Rows are one point carried round by a steady rotation, each followed by how many steps it has turned.
The counts run from 0 to 194.
[88, 91, 121, 68, 126, 104, 58, 113, 118, 99, 103, 98, 117, 104, 118, 71, 76, 125, 127, 134, 110, 122, 118, 101, 73, 107, 71, 83, 79, 93, 134, 89, 112, 76] | 67
[76, 120, 93, 78, 103, 108, 75, 118, 123, 147, 101, 76, 72, 61, 94, 86, 109, 65, 96, 107, 108, 103, 65, 134, 102, 106, 102, 110, 89, 112, 108, 74, 102, 85] | 57
[76, 108, 94, 61, 106, 107, 92, 82, 95, 118, 84, 84, 62, 78, 115, 122, 70, 72, 100, 79, 128, 115, 93, 111, 105, 141, 94, 82, 101, 131, 100, 107, 99, 119] | 144
[84, 97, 85, 113, 86, 151, 79, 89, 119, 127, 94, 93, 129, 99, 65, 96, 108, 79, 84, 104, 97, 94, 96, 122, 94, 88, 93, 88, 79, 120, 146, 70, 124, 78] | 189
[86, 114, 121, 57, 63, 117, 83, 84, 75, 104, 98, 55, 91, 88, 48, 100, 90, 80, 85, 92, 112, 78, 87, 97, 99, 109, 100, 86, 78, 112, 132, 88, 99, 122] | 29
[101, 89, 115, 88, 100, 152, 80, 70, 70, 99, 90, 49, 111, 75, 83, 125, 97, 113, 96, 82, 94, 114, 93, 81, 93, 124, 108, 121, 91, 135, 88, 107, 97, 88] | 116
[91, 102, 88, 46, 54, 130, 98, 125, 104, 119, 99, 71, 68, 79, 92, 98, 116, 100, 75, 114, 102, 98, 76, 109, 85, 110, 72, 97, 77, 84, 128, 97, 89, 85] | 169
[88, 111, 103, 45, 59, 136, 90, 120, 95, 101, 111, 81, 73, 100, 81, 102, 126, 106, 91, 120, 113, 102, 67, 115, 75, 109, 70, 105, 88, 79, 134, 101, 98, 80] | 168
[104, 85, 97, 53, 101, 154, 100, 91, 79, 87, 85, 88, 81, 129, 98, 145, 82, 112, 99, 109, 97, 114, 77, 89, 83, 128, 109, 98, 121, 114, 105, 128, 116, 72] | 8
[98, 77, 105, 76, 67, 161, 105, 66, 94, 110, 84, 90, 97, 112, 99, 127, 119, 103, 88, 79, 116, 103, 82, 100, 80, 132, 120, 97, 112, 123, 121, 134, 118, 93] | 2
[83, 120, 94, 102, 117, 120, 111, 109, 119, 143, 115, 79, 88, 86, 83, 117, 109, 42, 91, 101, 95, 93, 91, 141, 97, 79, 89, 101, 89, 106, 125, 75, 125, 73] | 50
[84, 117, 111, 81, 80, 130, 94, 113, 91, 118, 121, 96, 76, 125, 71, 123, 118, 104, 86, 114, 100, 90, 102, 115, 73, 92, 97, 76, 98, 63, 151, 118, 119, 75] | 161
[82, 100, 115, 69, 62, 119, 87, 84, 74, 116, 89, 57, 73, 77, 73, 105, 85, 76, 81, 85, 123, 79, 89, 97, 104, 121, 88, 93, 64, 116, 131, 81, 95, 118] | 30
[92, 52, 97, 88, 145, 98, 96, 81, 98, 99, 116, 104, 146, 120, 84, 76, 77, 83, 100, 142, 92, 125, 103, 101, 116, 115, 139, 89, 110, 88, 100, 105, 98, 71] | 100
[90, 78, 110, 92, 116, 92, 90, 81, 57, 84, 89, 62, 102, 100, 127, 133, 113, 105, 118, 99, 101, 119, 109, 44, 104, 126, 90, 112, 84, 103, 83, 132, 91, 69] | 119
[76, 95, 124, 83, 87, 79, 104, 57, 87, 142, 104, 91, 62, 92, 97, 111, 97, 50, 103, 88, 131, 102, 82, 114, 110, 142, 111, 104, 100, 111, 104, 111, 115, 107] | 138
[93, 47, 79, 92, 154, 83, 107, 89, 100, 114, 104, 106, 128, 101, 106, 77, 85, 81, 98, 135, 98, 126, 108, 94, 128, 122, 125, 92, 102, 87, 96, 100, 94, 75] | 99
[115, 94, 131, 88, 119, 87, 136, 85, 84, 81, 126, 64, 106, 120, 109, 127, 110, 77, 121, 127, 72, 114, 107, 81, 109, 105, 110, 87, 106, 80, 107, 142, 110, 69] | 127
[69, 105, 114, 70, 104, 80, 58, 116, 109, 137, 98, 101, 77, 99, 114, 82, 97, 76, 124, 115, 122, 106, 68, 106, 88, 120, 76, 114, 84, 95, 108, 79, 116, 74] | 59
[54, 120, 94, 87, 128, 94, 91, 103, 68, 124, 125, 109, 67, 127, 76, 132, 101, 81, 99, 96, 105, 98, 125, 111, 94, 93, 99, 92, 99, 64, 135, 112, 126, 78] | 159
[73, 117, 69, 33, 98, 94, 89, 118, 84, 87, 107, 95, 89, 113, 90, 86, 90, 81, 110, 145, 119, 105, 84, 93, 96, 123, 60, 106, 97, 91, 113, 88, 92, 85] | 173
[83, 109, 102, 52, 87, 119, 91, 85, 123, 116, 90, 69, 73, 77, 107, 111, 78, 74, 90, 76, 118, 120, 89, 111, 110, 132, 106, 70, 110, 140, 100, 113, 91, 119] | 143
[87, 113, 103, 83, 74, 133, 99, 120, 100, 128, 113, 80, 73, 99, 82, 126, 133, 106, 72, 99, 90, 88, 99, 121, 84, 91, 99, 76, 91, 68, 150, 119, 111, 78] | 162
[72, 114, 122, 45, 83, 85, 89, 105, 83, 100, 100, 74, 103, 115, 64, 99, 103, 70, 84, 115, 118, 85, 83, 83, 114, 114, 120, 71, 92, 80, 128, 118, 100, 104] | 27
[100, 94, 99, 83, 128, 137, 84, 118, 134, 100, 111, 82, 114, 68, 117, 67, 88, 129, 103, 108, 86, 123, 132, 119, 92, 95, 81, 65, 84, 100, 139, 94, 99, 92] | 69
[66, 113, 59, 42, 100, 84, 91, 122, 84, 99, 105, 92, 73, 94, 108, 90, 95, 76, 103, 132, 126, 110, 94, 91, 112, 127, 66, 106, 84, 89, 114, 87, 88, 88] | 172
[69, 81, 121, 86, 106, 92, 71, 84, 73, 100, 84, 74, 131, 103, 100, 111, 131, 100, 101, 91, 110, 115, 95, 53, 109, 128, 122, 88, 92, 105, 79, 130, 97, 81] | 113
[82, 74, 129, 89, 100, 124, 72, 66, 92, 109, 110, 80, 151, 111, 50, 86, 118, 104, 83, 101, 94, 106, 91, 98, 101, 118, 151, 89, 114, 113, 106, 106, 102, 92] | 108
[81, 108, 84, 67, 138, 104, 60, 115, 119, 121, 97, 88, 84, 52, 114, 74, 75, 102, 109, 105, 113, 130, 97, 119, 100, 113, 81, 97, 82, 114, 103, 77, 90, 96] | 64
[93, 74, 106, 97, 109, 104, 87, 69, 51, 107, 87, 62, 93, 89, 124, 130, 104, 107, 109, 86, 103, 115, 109, 64, 103, 127, 93, 125, 74, 119, 82, 114, 98, 71] | 118
[100, 103, 106, 89, 116, 133, 101, 109, 111, 102, 105, 81, 76, 106, 88, 143, 83, 109, 97, 91, 82, 103, 130, 105, 84, 89, 93, 50, 98, 81, 151, 133, 114, 79] | 155
[77, 92, 105, 91, 87, 136, 93, 82, 84, 108, 110, 100, 135, 104, 91, 78, 164, 120, 90, 120, 99, 97, 98, 109, 54, 101, 93, 106, 101, 98, 125, 98, 126, 66] | 81
[48, 107, 70, 114, 137, 103, 94, 83, 78, 124, 113, 101, 121, 75, 105, 72, 148, 87, 84, 98, 109, 98, 129, 115, 94, 99, 101, 97, 88, 89, 124, 90, 113, 80] | 78
[115, 72, 89, 64, 95, 160, 106, 97, 83, 104, 80, 77, 76, 107, 114, 147, 73, 112, 94, 94, 91, 103, 76, 87, 85, 120, 100, 97, 107, 113, 112, 123, 116, 77] | 9
[69, 69, 116, 102, 92, 83, 66, 75, 68, 121, 87, 73, 119, 95, 111, 105, 120, 93, 96, 82, 117, 112, 103, 55, 108, 132, 123, 99, 77, 109, 90, 125, 99, 85] | 112
[81, 99, 122, 61, 95, 90, 56, 125, 121, 122, 94, 96, 94, 104, 125, 82, 104, 92, 129, 127, 120, 113, 67, 105, 84, 117, 76, 94, 80, 95, 117, 90, 118, 70] | 60
[84, 85, 104, 75, 76, 141, 96, 66, 84, 99, 92, 104, 114, 132, 90, 123, 121, 99, 101, 91, 119, 105, 86, 93, 74, 137, 122, 92, 117, 112, 118, 127, 129, 87] | 1
[113, 26, 76, 100, 125, 122, 121, 91, 114, 121, 102, 90, 111, 67, 122, 86, 82, 98, 91, 122, 87, 122, 103, 101, 110, 115, 113, 108, 83, 100, 98, 94, 92, 76] | 97
